Small tables with named rows and columns. After each table, cells are looked up by row and column.

bolise.csv
,bufizi,fiv,nubize,pof
pozazu,23,54,145,197
logupa,138,151,206,4
tuz,198,93,127,197
bonodat,64,70,70,106
vivunaz,73,211,96,181
vani,69,57,233,128
tam,205,124,39,186
nebutab,41,15,46,128
vog,215,59,168,164

What is the nubize of tam in bolise?
39
What is the nubize of vog in bolise?
168
What is the fiv of vani in bolise?
57
What is the pof of vivunaz in bolise?
181
What is the fiv of nebutab in bolise?
15
What is the fiv of tuz in bolise?
93
What is the fiv of pozazu in bolise?
54

dag =
|  | zun | biniko | resim | tiv | nim | tam | berase | vog |
|---|---|---|---|---|---|---|---|---|
| suso | 53 | 44 | 61 | 59 | 54 | 52 | 42 | 52 |
| zup | 59 | 59 | 49 | 35 | 72 | 27 | 77 | 39 |
| devepaz | 52 | 50 | 52 | 62 | 46 | 65 | 32 | 62 |
| turoga | 52 | 64 | 46 | 37 | 66 | 54 | 57 | 58 |
| pabap | 67 | 46 | 54 | 58 | 55 | 44 | 53 | 61 |
| ret | 41 | 64 | 44 | 37 | 58 | 38 | 69 | 21 |

tam of suso = 52
resim of turoga = 46
tiv of suso = 59
nim of ret = 58
biniko of ret = 64
biniko of suso = 44
vog of pabap = 61
berase of suso = 42
berase of zup = 77
berase of pabap = 53
berase of devepaz = 32
zun of zup = 59
resim of ret = 44
zun of suso = 53
biniko of devepaz = 50
zun of pabap = 67
resim of zup = 49

kal:
	tosut	doroto	poga	val	vok
peluv	14129	-24350	24294	5066	5799
bovobiv	79215	-15732	622	31933	32363
nepazer	-8333	-16817	8531	10218	-10808
neb	21432	-22774	3868	16634	-11324
guv	15402	-12354	-17781	29662	-17489
vegiv	12480	-21318	15969	9591	-1366
vuri	-5406	-17091	-7123	30581	-22063
tenev	15833	28201	-7733	1932	-11131
sububag	10931	-26314	6827	11675	-9046
gagi	-4811	-14518	9636	11721	-11733
kedib	49570	-36741	-12698	32276	-43360
maralo	1033	-12050	13965	10034	13390
ner	-6082	-54629	5154	-2025	-29014

val of sububag: 11675
tosut of sububag: 10931
vok of sububag: -9046
tosut of guv: 15402
tosut of vuri: -5406
val of neb: 16634
doroto of ner: -54629
vok of kedib: -43360
doroto of vegiv: -21318
vok of peluv: 5799
val of ner: -2025
vok of vegiv: -1366
vok of bovobiv: 32363
val of bovobiv: 31933
vok of ner: -29014
vok of gagi: -11733
tosut of ner: -6082
vok of tenev: -11131

tugaf:
         riket  dilumo  kub  zato  mizaz  seg  gezala
vop        126      69   85    76    165  133     162
gefatar    181      89  101   146    144  116     197
dopi       137      91  156    74    143   47      76
tumani     129      87  102   158     36   70     115
zafom      177      89  143   135    145  147     130

What is the kub of vop in tugaf?
85
What is the zato of zafom in tugaf?
135
What is the dilumo of zafom in tugaf?
89
What is the gezala of vop in tugaf?
162
What is the riket of gefatar in tugaf?
181
What is the mizaz of gefatar in tugaf?
144
What is the mizaz of vop in tugaf?
165
What is the dilumo of dopi in tugaf?
91
What is the gezala of zafom in tugaf?
130
What is the seg of tumani in tugaf?
70
What is the zato of dopi in tugaf?
74
What is the zato of gefatar in tugaf?
146
What is the kub of zafom in tugaf?
143
What is the zato of tumani in tugaf?
158
What is the dilumo of vop in tugaf?
69
What is the mizaz of tumani in tugaf?
36
What is the zato of vop in tugaf?
76
What is the gezala of gefatar in tugaf?
197

tib:
columns: bereze, sov
bisitog: [171, 250]
rebe: [137, 142]
zomule: [52, 9]
girog: [242, 172]
bof: [123, 61]
gesa: [210, 17]
zom: [182, 223]
tozuli: [189, 160]
kab: [89, 233]
pugazev: [179, 29]
budul: [158, 14]

What is the sov of bof in tib? 61
What is the bereze of budul in tib? 158
What is the bereze of pugazev in tib? 179
What is the sov of zomule in tib? 9
What is the bereze of rebe in tib? 137
What is the sov of tozuli in tib? 160
What is the sov of bisitog in tib? 250
What is the bereze of zomule in tib? 52
What is the sov of rebe in tib? 142
What is the sov of girog in tib? 172
What is the bereze of girog in tib? 242
What is the sov of pugazev in tib? 29
What is the sov of kab in tib? 233
What is the sov of zom in tib? 223
What is the bereze of kab in tib? 89
What is the bereze of gesa in tib? 210

Table pabe
	ves	resum	vuro	tak
ved	-6.496	1.933	1.009	1.511
lozu	0.272	0.023	-0.049	0.300
ruveruf	-1.832	0.659	1.604	-7.573
teb	-9.462	6.900	-0.509	-2.590
fis	1.895	-3.393	-3.635	-0.609
far	0.023	0.441	0.528	0.141
suvuvaz	-2.459	7.741	3.466	-4.769
niz	-5.342	-0.978	0.499	2.770
bom	-3.309	-5.378	-1.439	0.591
pef	-2.047	4.208	-3.991	-3.184

resum of ruveruf is 0.659
tak of bom is 0.591
resum of niz is -0.978
ves of far is 0.023
ves of ved is -6.496
resum of teb is 6.900
ves of teb is -9.462
tak of lozu is 0.300
vuro of lozu is -0.049
tak of teb is -2.590
tak of fis is -0.609
resum of suvuvaz is 7.741
vuro of ruveruf is 1.604
tak of ved is 1.511
ves of bom is -3.309
ves of ruveruf is -1.832
Which row has the largest vuro? suvuvaz

Table vugena
       bufiga  mamev  nodepu  tozil  gat  guvoged  vuzaki  givodod
dad       103    141     183     48   52      104     167      161
dum       102     63      27    153  156      119      39       47
suk       112     68      81     92  211      175      87       65
topo       85     75     118     67  118      171     108      104
kobov     120    171     187     74   42       49     179      166
fidat     109    164     192     66   33       54     180      164

What is the tozil of dad in vugena?
48
What is the vuzaki of dum in vugena?
39
What is the givodod of kobov in vugena?
166
What is the tozil of kobov in vugena?
74
What is the bufiga of kobov in vugena?
120
What is the gat of dad in vugena?
52
What is the bufiga of suk in vugena?
112
What is the mamev of fidat in vugena?
164

kamesa:
           zuri   tibup
gep       3.531  -3.978
lilo     -1.075   2.203
fadupi   -1.254   0.532
mekomif   1.461  -0.588
led      -2.135   0.542
fategad   6.356  -1.906
muz       7.734  -2.193
tetoz    -2.426   0.856
govu     -0.772  -5.330
nin       0.058   2.229
pivozut   1.696  -0.140
kip      -2.562   0.641
femaf    -1.614  -5.193
gulu      0.519   1.907

zuri of lilo: -1.075
zuri of tetoz: -2.426
zuri of kip: -2.562
tibup of lilo: 2.203
tibup of fategad: -1.906
tibup of kip: 0.641
zuri of gulu: 0.519
zuri of muz: 7.734
zuri of femaf: -1.614
tibup of nin: 2.229
tibup of gulu: 1.907
zuri of fategad: 6.356
tibup of pivozut: -0.140
zuri of pivozut: 1.696
zuri of fadupi: -1.254
tibup of mekomif: -0.588
tibup of muz: -2.193

duga =
,bub,nup
kinitof,7.073,2.407
kopo,7.695,1.150
pazo,4.273,6.466
fes,3.865,7.357
zudan,6.585,7.112
vikitu,6.280,6.838
miv,5.143,7.029
dul,5.970,5.700
gevu,6.482,6.623
vigezo,3.519,6.866
noponu,6.716,6.678
zar,6.849,3.333
baguki,5.312,6.117
mura,9.046,6.691

noponu, bub -> 6.716
vikitu, bub -> 6.280
zar, nup -> 3.333
vikitu, nup -> 6.838
mura, nup -> 6.691
dul, bub -> 5.970
dul, nup -> 5.700
kinitof, nup -> 2.407
vigezo, bub -> 3.519
miv, nup -> 7.029
zudan, nup -> 7.112
pazo, bub -> 4.273
miv, bub -> 5.143
noponu, nup -> 6.678
gevu, bub -> 6.482
zar, bub -> 6.849
kinitof, bub -> 7.073
fes, nup -> 7.357
Row with the largest bub: mura

